(in the rows, 128 means zero)
Named turns come first, each shown by rows before and after it. Which turns, in which order, take the first row of each pair that follows to the second? Write the first one first, as in the answered first pair.
turn Z_319:
[ 94 133 144 148 143 128 112 145 117 136 140 123 113 124 134 114 143 118
 105 146] |-> [114 130 126 150 131 125 119 143 120 115 171 111 119 113 125 122 146 123
 111 144]
[122 132 138 123 142 126 117 118 119 144 111 133 135 132 128 121 115 123
 123 136] |-> [116 127 132 138 138 131 134 123 124 145 121 123 129 126 135 130 140 117
 115 138]
[163 132 107  91 107 120 101 118 132 113 152 127 157 109 100 107  87 116
 161 122] |-> [124 130 154  88 133 123  88 121 129 155  93 140 142 133 124  99  86  95
 144 128]
turn Z_619:
[119 125 133 117 153 128 105 126 127 135  96 140 126 140 140 103 101 140
 120 147] |-> [137 116 104 129 148 120 119 119 137 112 146 132 134 127 126 106 112 167
 126 152]
[141 134 130 108  96 159 158 151  97 146 108 113 112 129 149 172 160  79
 138  81] |-> [113 113 139 148 133 144 169 144 129 158 139 100 103 133 165 157 198 109
  99 121]
[117 107 117 168 127 113 170 133 145 135 173  69 116 116 143 142 200 113
  78 128] |-> [163 134 101 106  66 130 150 143 103 119 133  90 136 112 117 163 143  64
 133  68]
turn Z_77:
[135 142 135 137 152 105 107  84 150 112 180 151 118 137 113 130  92 164
 108 186] |-> [115 131 143 157 158 110 122  96 150 125 175 134 102 138 132 140 137 151
  83 191]
[113 175 115 129 109 161 149 144 149 167  93 156 118 157 123 171 162  79
 159  95] |-> [141 183  94 111  93 154 133 137 145 141 101 174 132 152 103 162 128  99
 187  87]
[133 129 126 123 125 133 100 124 121 114 118 138 131 134 115 111 107 138
 149 123] |-> [131 117 112 147 126 132 124 128 125 109 155 110 133 121 117 126 154 138
 136 126]
[167  99 114 143 102 147 152 185 124 132 121 113 131 110 101 151 164  86
 131 103] |-> [148 114 143 125 111 150 132 184 115 150  70 132 130 128 113 134 134  78
 131 103]
turn Z_246:
[131 115 130 121 147 117 122 110 134 101 170 121 125 108 115 109  94 168
 140 123] |-> [126 127 145 105 148 123 112 108 121 111 139 132 129 114 113 105  70 151
 147 111]
[134 106 127 124 103 132 152 142 143 134 129 105 129 133 118 134 156 124
 125 111] |-> [139 114 132 110 101 136 148 145 132 138 112 112 131 132 116 135 140 112
 137 102]
[134 144 110 150 171 109 148 126 159 144 110 146 133 111  89  85 119 156
 140 129] |-> [142 147  98 144 163 106 150 127 158 135 115 147 137 109  83  88 113 154
 144 122]
[159 127 106 114  99 138 134 144 110 105 142 122 138 123 117 146 133 109
 146  98] |-> [125 135 150 109 124 139 117 145 107 139  86 136 131 144 136 134 122  92
 132 108]
Pairs:
Between the rows of a pair lie two turns.
[113 140 106 125 161 104 144 105 168 120 182 137 123 124 121 133 167 170
  98 169] |-> [ 84 156 158 104 175 118 122 114 145 171  97 161 115 145 143 130 145 127
  90 158] : Z_619 then Z_619
[124 110 109 142 165 116 153 118 164 112 165 110 140 122 121 114 142 178
 139 138] |-> [137 134 120  94 141 122 114 115 141 122 105 142 145 131 109 105  78 159
 175 111] : Z_319 then Z_619
[103 115 140 122 165 105  96 159 148 126 120 157 112 113 135 131  91 206
 136 147] |-> [141 108  96 119 121 111 118 168 139  96 158 139 125  88 116 162 107 197
 159 115] : Z_319 then Z_619
[175 131 110  79 111 140 148 112 123 133 143 129 135 125 105 149 113 142
 149  91] |-> [129 119 144 101 143 149 165 130 124 176 115 116 114 140 140 158 160 115
 108 106] : Z_246 then Z_319
[133 128 125 129 163 102 101 115 157 103 150 144 137 135 107  87  79 192
 118 168] |-> [127 117 119 153 166 101 118 121 163 104 178 127 132 132 114  96 109 194
 104 178] : Z_77 then Z_319
[124 129 124 133 157 111 111 133 142 140 150 127 173 155 131 116 132 129
  98 150] |-> [144 139 118 109 133 118  97 133 125 130 134 140 179 152 115 118 101 114
 119 126] : Z_246 then Z_246
[100 155 152  85 126 127  83 142 106 142  85 124 112 146  95 121  73 114
 168 110] |-> [129 132  94 126 127 106 114 128 141  90 201  96 124 122  77 119 113 177
 160 140] : Z_619 then Z_246
[168 127  59 138  99 129 124 103 112  78 192 116 152 107 113 158 132 126
 151 109] |-> [108 137 145 123 123 149 112 123  82 158  70 129 124 137 162 166 129  43
 122  94] : Z_246 then Z_319
[137  96 102 141  76 142 159 123 122  83 157  46 167  96 111 167 186 107
 153 101] |-> [ 61  91 174 172 150 130 143 119 143 145 100  62 143 132 151 126 193 117
  98 155] : Z_246 then Z_619
[117 137  88 140 117 138 147 124 130  96 174 112 149 101 128 161 130 127
 152  91] |-> [ 61 142 150 149 164 141 132 124 133 150 105 129 128 131 161 141 130 107
 117 116] : Z_246 then Z_246
[140 138 150 130 114 120 110 127 123 107  95 117 146 126 132 114 104 115
 159 134] |-> [121 129 155 157 129 125 133 139 123 124 104  94 137 123 151 128 149 102
 132 138] : Z_77 then Z_77
[111 124 122 160 165 125 139 118 166 106 186 116 132 142 114 102 153 192
 109 161] |-> [ 86 152 183 114 160 144 105 133 128 157  66 149 124 166 136 104 108 128
 121 130] : Z_619 then Z_246
[134 147 139  89 105 141 117 137 115 142  87 138 125 127 134 134 104  81
 149  92] |-> [150 142 117  86  92 139 125 137 115 122 112 130 134 117 119 145 105  87
 162  88] : Z_319 then Z_77
[112 124 144 126 154 142  95 120 134 140 117 160 124 151 133 117 151 147
 118 130] |-> [126 113 122 138 147 140 115 119 142 127 150 140 127 138 133 128 172 154
 109 132] : Z_77 then Z_77
[111 116 138 164 176 133 141 133 152 160 116 129 126 130 166  92 155 138
  92 154] |-> [156 114  92 154 145 123 143 122 157 104 174 132 145 110 132  92 134 175
 127 150] : Z_77 then Z_77
[136 111  98 128 137 155 136 124 171 105 122 147 124 108 121 161 114 136
 128 104] |-> [135 116 102 124 137 157 132 120 171 105 115 155 127 110 121 156 104 135
 132 102] : Z_619 then Z_77
[148 159  81 157 146 117 106  91 184 117 191 104 151 117 115 102 134 192
 115 159] |-> [121 178 139 125 169 122  69  91 171 158  98 142 144 145 127  78  82 169
 118 159] : Z_77 then Z_77
[131 121 118 121 125 144 151 138 110 128 119 122 114 114 136 169 139 115
 116 100] |-> [124 130 138 114 134 141 129 130 111 139  91 136 112 127 138 151 110 112
 122 107] : Z_319 then Z_246
[123 136 136  55  79 160  98 140 103 147  86 149 133 137 106 140 118  75
 176  76] |-> [ 90 124 158  84 148 123  63 105 150 143 107 176 135 157 106  75  84 164
 152 152] : Z_619 then Z_77
[150 131 114 127 126 127 138 128 131 127 146 116 128 130 114 113 144 120
 138 120] |-> [130 129 136 134 147 126 130 126 131 144 128 121 124 144 127 103 148 122
 124 138] : Z_246 then Z_619
[139 120 159 140 148  99 118 122 120 125 101 141 123 139 130 112 114 150
 171 137] |-> [146 107 139 159 139 104 144 125 123 114 142 112 120 123 131 136 161 148
 158 134] : Z_319 then Z_246
[149 131 113 118  98 119 116 116 132 106 147 123 136 123 105 120 104 152
 160 112] |-> [145 128 112 124 104 114 115 112 142 103 157 122 133 124 106 112 108 156
 154 123] : Z_619 then Z_77
[ 97 132 158 166 166 106 116 121 137 160 129 138 119 157 153 102 137 145
  93 173] |-> [127 128 109 171 144 102 125 113 147 117 191 128 132 134 134 109 136 172
 109 167] : Z_77 then Z_77
[130 101 114 136 134 137 150 115 163 131 154  83  89 120 162 126 132 116
 107 146] |-> [142 105 103 126 133 129 132 106 172 114 164 100  96 119 147 112 104 138
 122 151] : Z_77 then Z_619
[142 134 123 109 105 106 108 110 129 110 134 132 129 125 114 117  96 142
 145 137] |-> [140 132 127 109  90 123 125 131 113 124 122 117 124 120 127 146 121  98
 138 108] : Z_77 then Z_619
[137 142  98 128 110 150 130 139  99 124 124 149 140 117 139 157 110 120
 133  75] |-> [136 148  96 123 119 140 114 130 107 113 130 159 142 121 132 138  86 139
 142  89] : Z_246 then Z_77
[156 129 126 170 163 100 116 160 205 120 123 106 158 139 114  83 154 159
 137 157] |-> [184 146 118 127 125 113  98 164 183 104 101 121 173 131  98  95 106 135
 172 118] : Z_319 then Z_619
[136 127 110  81  90 142 112 135 123 111 114 155 153 132  72 102  71 139
 156 107] |-> [116 103 102 137 127 123 134 128 161 103 179 133 144 131  82  85 120 194
 119 159] : Z_246 then Z_619
[130 129 104 142 129 131 171 118 167 129 121  85 106 152 154 152 161 111
 144 145] |-> [146 145 107 110 126 122 132 103 168 113 101 121 123 159 131 124  91 134
 176 145] : Z_319 then Z_319
[114 118 136 133 147 131 133 104 130  82 114 133 105 156 137 118 103 137
  89 129] |-> [132 113 113 135 129 131 149 105 128  63 141 124 111 138 130 136 118 138
  98 111] : Z_319 then Z_246
[123 130 153 121 145 130 102 144 110 152  90 122 117 140 143 129 132 113
 118 125] |-> [151 120 109 141 135 113 120 133 133 104 166 109 129 121 124 130 141 157
 126 133] : Z_246 then Z_319
[101 134 158 123 134 145 137 147 110 176  82 127 120 135 150 147 140  75
 115  97] |-> [135 130 119 117 104 150 154 145 103 147 118 113 125 118 135 171 147  68
 136  74] : Z_319 then Z_246
[185 114 103 149 108 125 108 125  86 121 134 144 125 107 149 121 135 136
 162 136] |-> [166 104 114 172 135 121 118 121  97 130 145 138 116 110 157 111 157 149
 140 163] : Z_619 then Z_619
[133 154 131 101 122 115 109 123 111 128 109 143 123 119 149 126  77 124
 124  98] |-> [149 145  98 116 115 110 121 121 128 101 161 134 130 110 139 128  95 150
 126 109] : Z_619 then Z_619
[103 118 137 151 173 101 119 111 147 132 140 132 122 134 136 100 133 187
 102 173] |-> [ 97 116 141 155 175 104 120 110 150 142 132 129 118 136 145 106 143 174
  93 168] : Z_77 then Z_319
[118 102 128 117  94 163 134 144 144  75 140 116 154 112 116 137 118 127
 176 108] |-> [ 69  89 170 141 145 158 133 143 165 117 119 115 136 133 143 123 146 132
 134 139] : Z_246 then Z_246
[121 137 137 138 142 139 166 135 151 161 150 125  99 108 157 124 174 140
  92 151] |-> [133 156 151  94 114 157 147 142 120 171  96 144 102 115 155 139 136  96
 125 110] : Z_246 then Z_619
[159  99 117  92 110 105 177 173 110 112  97 131 105 131 147 165 149 111
 142 100] |-> [144 112 143  78 134  90 138 158 120 116  62 163 106 149 144 130  97 132
 150 119] : Z_619 then Z_77
[121 109 145 131 175  92  98 143 175 101 154 150  97 168 110  77 155 180
 132 169] |-> [112 128 178 102 168 105  79 149 151 128  85 169  94 186 121  81 124 137
 138 147] : Z_619 then Z_619
[106 108 115  90  93 125 119 140 104 147  60 139 144 158 130 113  85  82
 185  67] |-> [144  89  55 125  80 108 145 121 122  90 165 113 158 133 101 116 113 139
 194  86] : Z_619 then Z_619
[141 123 120 143 111 120 118 143 124  99 145 140 111 128  96 130 162 169
 145 111] |-> [112 125 160 152 140 117 109 144 130 128 108 151  99 149 116 115 159 161
 128 130] : Z_246 then Z_619
[111 121 151 139 166 128 135 139 134 145 113 121 127 135 141 116 147 129
 102 143] |-> [150 130 114 119 135 121 121 127 135 105 146 134 144 122 111 111 108 160
 142 135] : Z_246 then Z_319
[122 117 166 107 119 121 152 123 142 132 110 152 117 145 132 134 113 121
 131 109] |-> [120 116 162 110 127 118 142 118 154 126 120 157 123 145 127 126 105 143
 133 118] : Z_246 then Z_77
[100 108 159 157 143 122 141 143 127 156 112 112 115 129 157 140 154 113
 118 154] |-> [112 116 144 145 155 101 111 117 144 125 134 135 128 134 136 106 109 165
 135 177] : Z_77 then Z_619
[120 116 128  92 147 139  91  74  95 113  52 204 141 120 129 106  69 129
 145 107] |-> [143 120 105  86 117 146 103  85  83 102  67 192 144 110 119 130  75 108
 161  84] : Z_77 then Z_246
[113 162 135  75 114 165  92 130  97 101  94 126 118 127 105 121 102 123
 152 124] |-> [ 86 135 130 140 157 150 122 124 135 101 157  97 105 123 125 116 172 157
 101 173] : Z_619 then Z_319
[154  59 115 186 136 134 155 119 132  96 165  77 137 100 136 141 151 110
 108 120] |-> [127  85 171 141 145 149 113 128 107 146  53 118 130 129 145 126  92  67
 116 106] : Z_246 then Z_246
[130 134 121 109 122 121 138 114 122  92 130 149 133 110  98 113 117 101
 131 120] |-> [116 123 128 135 144 113 141 107 141 101 144 144 123 114 108 103 136 120
 110 146] : Z_246 then Z_619
[119 134 120 115  65 134 145 114 110 133 123 108  99 152 146 142 152 105
 136 118] |-> [129 127 103 123  65 122 146 105 125 109 160 104 106 142 139 135 154 136
 141 131] : Z_619 then Z_319
[107 131 156 130 145 132 128 147 117 162  91 124 122 126 150 130 135 102
 125 122] |-> [151 128  97 127 112 128 135 138 124 106 162 114 146 102 115 140 133 138
 150 113] : Z_319 then Z_319
[112 156 176 137 156 122  97 128 137 184  99 172 114 115 164 100 113  73
 148 105] |-> [164 137 101 158 118 120 146 129 146 129 209 130 128  74 139 140 169  96
 158  93] : Z_319 then Z_319
[118 139 136 133  83 163 115 146  64 128  82 131 121 135 105 144 132  96
 115 136] |-> [ 99 143 153 145 108 153 108 140  77 142  73 136 117 147 112 128 125 110
 100 157] : Z_77 then Z_246
[144 133 141 120 148 133 114 120 140 109 174 143 126 131 123 144 113 164
 131 136] |-> [139 133 152 124 157 131 113 125 146 115 164 142 124 136 129 139 116 165
 119 145] : Z_319 then Z_246
[142 106  86 147 133 127 165 125 120 126 161  98 106 135 139 150 131 105
  95 167] |-> [160 126  88 108 123 121 123 113 114 112 134 137 118 145 122 127  59 122
 135 163] : Z_77 then Z_77
[ 76 124 166 161 123 165 134 143 128 146 126 128 119 144 169 129 157 126
  78 141] |-> [128 152 141 102  68 174 109 144  97 113 109 149 141 131 135 135  91 107
 138  93] : Z_619 then Z_246
[137 141 136  71 130 137 126 117  85  82 130 118 126 124 147 118 116 144
 132 150] |-> [135 138 139  73 120 146 139 125  79  96 123 110 121 124 156 132 138 119
 126 140] : Z_77 then Z_619
[101 118 135 165 162 125  94 129 154 128 134 156 132 150 161  75 113 161
 112 166] |-> [119  99 105 184 132 145 146 153 143 119 178 115 127 129 165 121 185 125
 103 142] : Z_619 then Z_77
[104 132 131 121 124 133 140 122 116 138  87 120 125 129 159 149 134 110
 127 140] |-> [132 130  91 125 119 123 133 104 128  98 137 125 137 116 132 137 121 156
 145 149] : Z_619 then Z_319
[ 92 129 162 136 119 141 112 139 153 165 110 108 143  93 150 128 124 109
 101 158] |-> [118 139 143 108  88 148 109 141 138 150 102 115 147  79 132 138 100  88
 129 129] : Z_619 then Z_619
[149 135 109 154 104 121 132 110 147 149 186 110 124  86 131 145 164 134
 108  98] |-> [150 161 136 106  93 132  98 115 120 168 108 138 126  99 130 137 109  97
 135  70] : Z_246 then Z_319
[146  94 130 111  93 117 128 104 126 125 149 110 135  98 146 150 170 121
 113 112] |-> [129  97 153 109 106 122 125 108 121 147 116 116 125 106 158 147 169 109
 102 110] : Z_619 then Z_246
[147 124 102 152 131 116 128 112 124 104 155 138 125 114 112 107 111 159
 130 130] |-> [158 128  99 140 107 130 137 125 103 107 142 131 126 103 112 132 120 119
 138  97] : Z_77 then Z_619
[155 121 126 121  76 148 137 137  86 116 114  79 107 122 140 129 163 112
 131 128] |-> [124 109 146 146 114 138 136 127 108 128 121  78 100 133 151 109 172 141
 100 166] : Z_77 then Z_619
[ 88 149 137 101 133 131  99 140 126 128  96 144 112 150 124 133 106 152
 138 144] |-> [106 144 100 106 119 124 107 139 134  93 142 139 123 139 106 135 110 174
 148 144] : Z_619 then Z_246
[120 148 136 125 151 120 152 132 120 153 125 130 106 113 139 154 140  85
 109 125] |-> [154 151 101 117 138 108 138 116 132 108 166 140 126 103 106 140 109 129
 134 127] : Z_619 then Z_319
[125 108 169 119 123 164  81 121 133 139 118 188 115 137 169  77  47 106
 152 116] |-> [162 103 122 120  98 159  89 116 145  97 176 183 126 114 145  84  49 130
 174 109] : Z_619 then Z_619
[151 108 111 132 127 130 170 175 119 118 156  67 147 119 172 160 187 129
 119 113] |-> [133 122 144 109 126 144 151 186  99 148  86  80 141 138 185 160 163  92
 122 100] : Z_619 then Z_246
[117 128 122 114 132 105  98 146 140 144 111 142 130 140 113 106  97 147
 140 136] |-> [139 124 102 116 118 107 107 150 137 120 137 133 134 131 105 113 101 150
 152 129] : Z_246 then Z_619
[112 129 163 111 115 154 135 139  97 160  84 123 117 134 162 168 160  70
 128 113] |-> [161 120  97 118  88 141 156 130 109 102 172 105 133 101 129 177 164 110
 148 109] : Z_77 then Z_77
[127 155 123 103 111 153 122 159 102  99 137 143 124 105 117 140 130 112
 108 146] |-> [114 142 124 120 133 141 128 155 120 102 154 140 120 108 124 131 146 128
  88 164] : Z_246 then Z_619
[185 142  87 108  89 147 143 127 127  81 167 104 136 102 100 141 117 142
 164  93] |-> [100 123 150 163 181 128 135 121 163 135 148 103 107 137 144 100 157 181
  90 171] : Z_246 then Z_619
[144 127  96 110  89 129 137 131 132 131 146 120 150 102 117 143 118 115
 137  93] |-> [ 94 116 141 142 141 120 136 135 147 171 121 115 130 116 147 127 148 120
  90 131] : Z_246 then Z_246
[136 116 106 148 148 111 141 115 138 114 174 107 129 118 118 128 147 142
 125 145] |-> [151 126 101 125 115 129 144 132 113 117 149 109 128 114 115 153 141  96
 145 109] : Z_619 then Z_77
[118 125 162 142 127 150 173 135  69 175 108  98 113 144 116 143 178  98
 118 111] |-> [147 143 145 104  92 155 153 131  53 153  94 119 124 143  97 139 125  94
 156  83] : Z_319 then Z_246
[128 121 147 156 187  90  92 117 150 147 150 142 139 127 122  63 124 206
 116 172] |-> [191 144 102  97 105 109  87 126 109 112 139 152 163 105  85  95  81 165
 183 100] : Z_77 then Z_619
[108 138 166 119 144 130 113 124 127 163  82 140 118 138 140 106 108 115
 120 139] |-> [132 126 125 135 142 113 115 108 148 121 148 137 133 130 117  91 100 173
 130 163] : Z_619 then Z_319
[111 125 150 137 130 137 140 138 119 152  97 115 116 133 157 134 141 102
 109 115] |-> [154 119 100 136 111 122 142 127 132  98 164 110 135 114 128 128 120 145
 139 116] : Z_246 then Z_319
[142 132 124 122 100 113 157 110 122 120 147 103 145 117 115 130 147  89
 150 109] |-> [128 138 137 118 108 120 150 114 117 138 116 110 137 126 127 133 147  73
 141 103] : Z_246 then Z_319
[129 108 111 180 159 102 149 115 167 120 196 109 125 122 140 103 181 175
  92 183] |-> [129 109 122 167 122 131 177 147 128 151 153  85 112 112 157 158 221  91
  88 129] : Z_246 then Z_77
[147 146 140  75 115 139 124 139 108 127  91 154 124 122 114 153  87 105
 136  84] |-> [127 126 144 115 130 144 170 151 116 148 110 118 107 117 140 177 159  90
  95  94] : Z_77 then Z_77
[110 112 139 170 146 138 131 143 155 145 124 143 131 138 149 126 129 134
 126 147] |-> [127 111 127 167 131 144 149 154 146 144 130 131 131 133 151 147 146 114
 125 130] : Z_619 then Z_77
[152 140  99 122 127 124 113 105 133  91 170 131 137 124 109 121 104 162
 146 127] |-> [102 134 149 137 172 119 104 108 140 140 121 138 123 147 141 103 116 155
 110 155] : Z_246 then Z_246
[ 85 114 136 177 152 120 150 145 152 152 138  81 111 134 161 137 200 113
  73 155] |-> [160 136  69 131 102 104 114 116 150  69 190 118 151 115  95 111 105 177
 149 141] : Z_77 then Z_77
[120 116 129 141 123 134 146 138 109 121 119 110 129 142 129 136 139  91
 130 110] |-> [111 118 138 143 137 131 139 137 112 133 108 115 125 146 135 128 133  92
 128 117] : Z_319 then Z_619
[149 149 139 111  96 142 128 136 109 142 111 121 136 121 139 155 127  90
 148  87] |-> [163 135 109 132  98 133 149 128 131 113 175 107 135 104 126 151 148 130
 140 105] : Z_619 then Z_619
[145 136 120 100 140 111  90 101 147  92 141 167 146 146 108  88  68 185
 162 147] |-> [171 143 111  76  79 149 126 137  99 109 106 144 141 130 111 157 104  86
 176  73] : Z_77 then Z_619
[158 132 105 156 118 114 158 108 161 128 198 103 136 113 124 129 145 154
 112 133] |-> [107 137 164 163 150 117 147 117 159 178 136 117 116 139 154 122 150 133
  82 147] : Z_619 then Z_619
[138 146 125 115 103 126 105 159 116 128 149 103  89 136 124 172 125 111
 138 130] |-> [122 148 152 113 126 127  93 155 119 149 122 111  84 144 134 159 116 109
 129 143] : Z_319 then Z_246
[115 108 111 143 132 116 153 128 148 131 151 101 109 142 158 116 187 139
 110 141] |-> [132 113  98 128 129 103 132 113 156 101 168 120 126 139 136  91 141 173
 133 148] : Z_77 then Z_619
[148 139 138 110 118 143 160 141 131 144 112 128 132 117 145 159 146  71
 129 113] |-> [153 145 138  99 117 144 147 138 124 143 103 137 137 116 134 152 127  75
 140 109] : Z_77 then Z_319
[148 109 105 117 142 115 146 117 133 133 183 107 127 137 106 130 133 138
 138 140] |-> [159 116 103  97 122 124 144 122 115 133 166 107 130 136 102 144 127 108
 150 113] : Z_619 then Z_77
[158 119 118 136 104 146 161 124 126 133 156 113 148 103 153 173 170 123
 135 102] |-> [168 143 129  96 101 147 119 117 118 124 116 150 159 115 131 146 100 134
 174  96] : Z_77 then Z_77
[144 141 111 130  94 143 150 147 128  86 178 111 148  97 102 164 129  96
 171 114] |-> [106 144 158 126 111 151 147 160 117 138 112 114 128 120 134 166 138  53
 150 107] : Z_246 then Z_319
[190 148  89  64  78 131  89 110  99  81 127 160 161 109  81 123  60 134
 190  90] |-> [ 76 106 173 163 164 143 154 147 118 187  91 102 109 136 172 148 216  83
  65 139] : Z_246 then Z_319
[127 131 113 102 135 144 115 134 134 163  83 127 116 139 127 131  83 146
 148 118] |-> [114 112 107 136 141 145 154 145 144 169 113  95 105 131 144 153 145 129
 115 124] : Z_77 then Z_77
[109 165 136 152 170 135 123 102 126 131 125 104 118 149 137 124 155 136
 107 166] |-> [106 167 143 148 163 143 128 111 118 138 113  98 117 149 144 139 167 110
 106 148] : Z_246 then Z_77
